Each path below is one point turned by a fixed rotation once a step. After each direction that follows a path, write how fast that rotation turns it, in degrees a step (0 if it stays still).
Each turn is a multiple of 5 degrees from 10 to 175, or 0.
Each row of a path follows its step; steps can be skipped.
Rotation 1:
step 1: [ 19 -19  17  41 -39 -10  31  25  -9  36  34  -8  42  32 -22   4  11  37
   1   3 -33  36 -45  10  18   2   5  -5 -56  -6  32 -31  31  -1 -26 -42
  12   9 -15 -30 -16 -11 -10  -5  40  12  16  27   2 -13  -4   8  25   5
  35]
step 4: [ -9  10  -2 -48 -22 -33  17   6   0  47 -23  10 -13  -3 -20 -17 -54  18
   3  19  24   4 -21  24   0  14  13  54  -2 -25   5  46 -26  33 -20 -42
  28 -26   5  24  25 -26  32 -22  21  28  -1   8 -19  50  -5   6 -28   8
  14]
step 12: [ 15  19  13  32   9  27  37  30 -23  16  14   2   4  13 -18 -30 -29  45
  17  31  31   0 -36  16  34 -13 -12 -20 -27  -2  12 -50 -42 -11   3  19
  37  -3  -4  31 -22   4 -19   2   1 -36  27  31 -18  34  37  -3 -15  32
  41]
step 13: [  0  -5   2 -10 -55 -45   1 -31  16  -6 -32 -26 -26  19  -7  17  -7  14
 -20 -39   4  -4  22 -10 -33  45 -12 -45  35   2  -9  -3   4 -26  35  23
 -33 -19  35   6  -2   7   8 -52  35 -34   4  46  -3  -6 -29 -29   0 -21
  -3]
step 15: [-11   1  58  25 -11 -39 -19 -15   6  11  16  -2  13  11 -11 -53 -16 -18
 -25  -9  45  21 -18 -13  -3  -1   9  47  19   8  31 -19  11  55  30   6
  -3 -13 -21  42  21   6  13  24   4  21 -15  10 -21  31 -32  37 -51  -7
 -18]
step 18: [ -5 -13  29 -29 -20  10  -1  19 -16   4  21 -27  -4  33  35   6   7  33
 -20 -59 -19  11  46 -28   2 -47  -6  31 -14 -58   6 -26 -24 -18  -2  11
  56  13 -23 -35  11 -26  -1  15  16  29 -22  10 -13 -23 -27  -7  -3 -28
  -9]
step 34: [ 20  15 -13  -1 -27  42  72  -1  17  11  12 -53 -34  19  11  13  28 -14
  -8 -43  18  17  16 -25 -15  12  48  -8  -8  20   7 -15  22 -50  34 -35
 -10  -8 -12  21 -22  -5  10   4  13 -56 -16   7 -23  -8   9 -18 -25 -12
  -7]
[ -4  12  -4  -4   3   8  -8  -7   5   3   6   6  13  -6   3  -2 -11  -2
  -4   6  -1   1   3  -2 -11   3  12  -7   9 -13   9   0  -6   0  -1  -4
  -8   2 -11  -7   0   1  -9   7   6   3 -10   3  -4  10   1  -9 -10 -13
  -8] | 35
[ -1   4   0  -9  -5  -1  -7   4  -2  -1   3   1  13   9   1   9  -5   1
   1   2  -2 -17   2  -6  16   4  -4 -10  -2  -6   4  -9   3  -2 -13   3
  16  -3  -6   6   3   3  -7  11  11   1   6  -7   1 -13   7   3   9  -2
   2] | 170
[  3   1   1  -7  -3  -5  -8  -8 -10   3  -6  -5  -5  -6  -3  -1  -8  -3
   3   9  -9   0   2  -4   4   6  12  12   0  13   2   9   3   8   5  -1
  -4   3   3   9   8   9  -2   6  -5  14   5 -18  -7   9  10  12   1  -3
  -4] | 65
[ -2  -2   6   3  -9   4  10  -4   0 -12  21  -3   0   5  -6   7  -1   8
  -8  -4   3   1   8   3  -3   7  12   1  -1   0   8   0   8  10   2  -1
  13   8   0   8  -8  -3  -9  -7  -6   4   0  -6  -6   3 -13  -4   4   5
 -11] | 20
[ -9  -5   1  -5  -2  -4  11   6   6  -5  -3  -7   7  -2  -6 -12   2  -2
  -6 -10  -4   4  13  -1   5   1   2   1   1  11  17   5   2  -3 -13   0
 -11  -8   4   5  -4  -6  -5   0  13  -1   1   7   2   4  -5  15   0 -13
   5] | 155
[ -1  -5   3  13  -9  12  -7   0 -20  -6  -1   5 -11   2  -2  10  -1   5
  -3  -3   3  -5   7  -8  -1  -4  13  -4  -2  -8  -2  -2  -1  -8  -7  -5
 -11  10   2   4   6   0   0  -2   6   2  -3  14   3   2   7  11  -2   5
   8] | 65
[-13  -9   5  10  -4  -2  -2  10   3  -1  -3   4   5   1  -9   6   4  -3
  -4  -1 -10   5  -7  -9  -4   3  -1  -6   0   4   8  -5   0   0   0   3
   8  11  -5 -15   8   2  15   0 -11   8   0   0  -1 -10   1   7  -7 -14
 -12] | 85
Rotation 2:
step 1: [ 20   8  -8  -2   5  -5 -25   0 -12 -25 -78 -11  29  -5 -44  36  -9 -37
 -34  25  12  18 -16   7  -8  55   7   5 -25  28 -26 -41  -6 -20  19  12
 -29  42  10 -50  -7   7  -7 -20  37  27   8  16  29   1  27 -13 -41 -15
  -8]
step 6: [-13  -9 -28  35 -26  48 -15   2 -22  33 -16 -21 -20   3  -6 -26  10 -17
 -18  30 -10   8 -61 -16  48  18   7 -29 -20 -20  15 -21 -73 -21  28 -18
  -1 -21  -8 -21   3  27   8  36  22  25   1  16 -21  -8  -3   8 -24   6
 -64]
step 8: [  9  29 -36  30 -37   1   1  37  -6  31   6  -4   1  -6 -19  -6 -45  -4
  -1  32 -30  19  41   3 -22   7   3  11   5 -18  10 -20  24  48  -9 -38
  -5  87  30 -36  10  24  -1   0   6  21  23  57  -6   5   5   5 -39 -15
  14]
step 14: [-11  16   7  -2  16 -49 -85  18 -20   9 -14  18  -1  20 -23  14 -13  -6
 -35  45  26   1 -19   4   3 -48  47  30 -13  16  31 -11  -5  40  26 -33
 -29  -1 -35  24 -32   4   4 -14   9 -15  32 -48   5  -5   2  11 -18 -14
  12]
step 20: [-14  -7  -6  16 -10  11 -10  31  59  37  10  44   7  44 -31  16  11 -49
   1  31 -20  33  17  -9  17   7  39 -14  10 -18  16  26  51  15 -15  -7
  16  25  45 -30  14 -33   8 -20  28  13  19  40 -23  -6   8  50   3 -23
  18]
step 24: [  5 -21  20  18  -9   5  -1  22 -12 -19   4 -39  -2 -10   4 -25 -11   4
 -72  42  17 -37 -37  19  55 -18   5 -37 -26 -34  35  25   0  38 -24  34
  12  25 -18   4 -20   1  23  11  45  18   9 -10  12 -22 -28 -32 -42  24
  -2]
step 27: [-20  -1 -21 -12  -8   1  -6  35  12 -26 -10   6 -22   5 -28  -3   8 -17
 -46  17  26  25  33 -12  27 -12 -14  40  24 -28  56  -1   9  37 -20  87
   7  -5 -19 -20  -1  -3   7  10   5  28  32 -12 -33 -25  40   5  33 -45
   4]
[ -7  -6  -9   0   4   1   2   0 -12   2  -3   9   9 -10   6  -2   5  -7
  -9   3  15   4  -7  12  -9  -2  -2  -5  -3  10   1   3  -3   0  -3 -11
   1  -1  -3  -1  -1   0   3   7  11   0   3  -8  -5   8 -15 -18   2 -12
  -4] | 145
[ -7   0  -2   0   3   6   1  -9  -7  -6   7   0   5  -8  -5   5   5   2
  -2  -9  -9   2  20   3  -4   4  11  13   0  -3  -9 -14   0  12   2  -2
 -22   6   0  -2  -6   0   3   3   3   1 -13  -2   1   8  -6  -2  -2   6
   1] | 100
[ -8  -8  10  12   7  -4  -9  -7 -14 -11   3   1   4   1   5  -4   4   5
   2  10   1   9 -10 -11  -5  10  -2   3   4  -6   5   2 -14  10  -7   6
   0  -5   1   9  -7  -5   0  -7   0  -1  10   0  14   5   4  -2  -8   6
   3] | 145
[  0   0   8   1   5   2  -4   0   7   8  -5  -5   1  -8   5  -2   8 -19
   0   2   6  -9   3  -6 -13  -4   3   4   7   7 -13  -2   1  -3   5   2
   4   9  -7   1  -2 -15   6   8   3   3   7  -2  -2   6   8  13 -14  -2
  13] | 115
[  9  -5  11  -4  -3   3   3   5  -9  -6   6  10  11  -2  -1   0  -3 -15
   9  14 -10  -5   5   0   7   0   8   6   3  -3   1  11   8   9   0 -11
  -1   4  -2   2   7   1  -8   3  -6 -12  12 -11  -4   3   1   3  11   3
  -2] | 65
[  1  -4   0   3 -11   2  -5  -2 -11  -5   5  21  -7  -1   4  -5  -7   5
   5  -5   6  -8  -5  -4   8 -12   7   2   6  -6   3  -2   3 -11  12  -5
   2   2   1   9 -10  -6   1   2  19  -2 -12  -5  -1  -7   3   4  -4   2
   3] | 100
[ 10   6   0   3  -6   2  -6  -2   6  -9  -7  -2  -3   8  -3 -10  10 -10
   2  -8   0  -5   1  -2   4   1  -6  10 -16 -10  -1  12   1 -11   1  -6
  -4  -3   0  -6  -4   4  12   5   8  -4   9   5   7  10  -9  -9  -5  15
  -4] | 60
[  0  10 -12   7  -3  20   3  -4  -5   8  18  -3  -3  10   3  -8  10  -4
   5   6  -1  -1   2   4  -1   2   8 -21   1 -10  -1  -3   2  -1  -9  -7
   3   3  -3  -2  -1  -3  -4  -4  -1   0   0   1  -1   0   9 -10  -5   4
   8] | 25
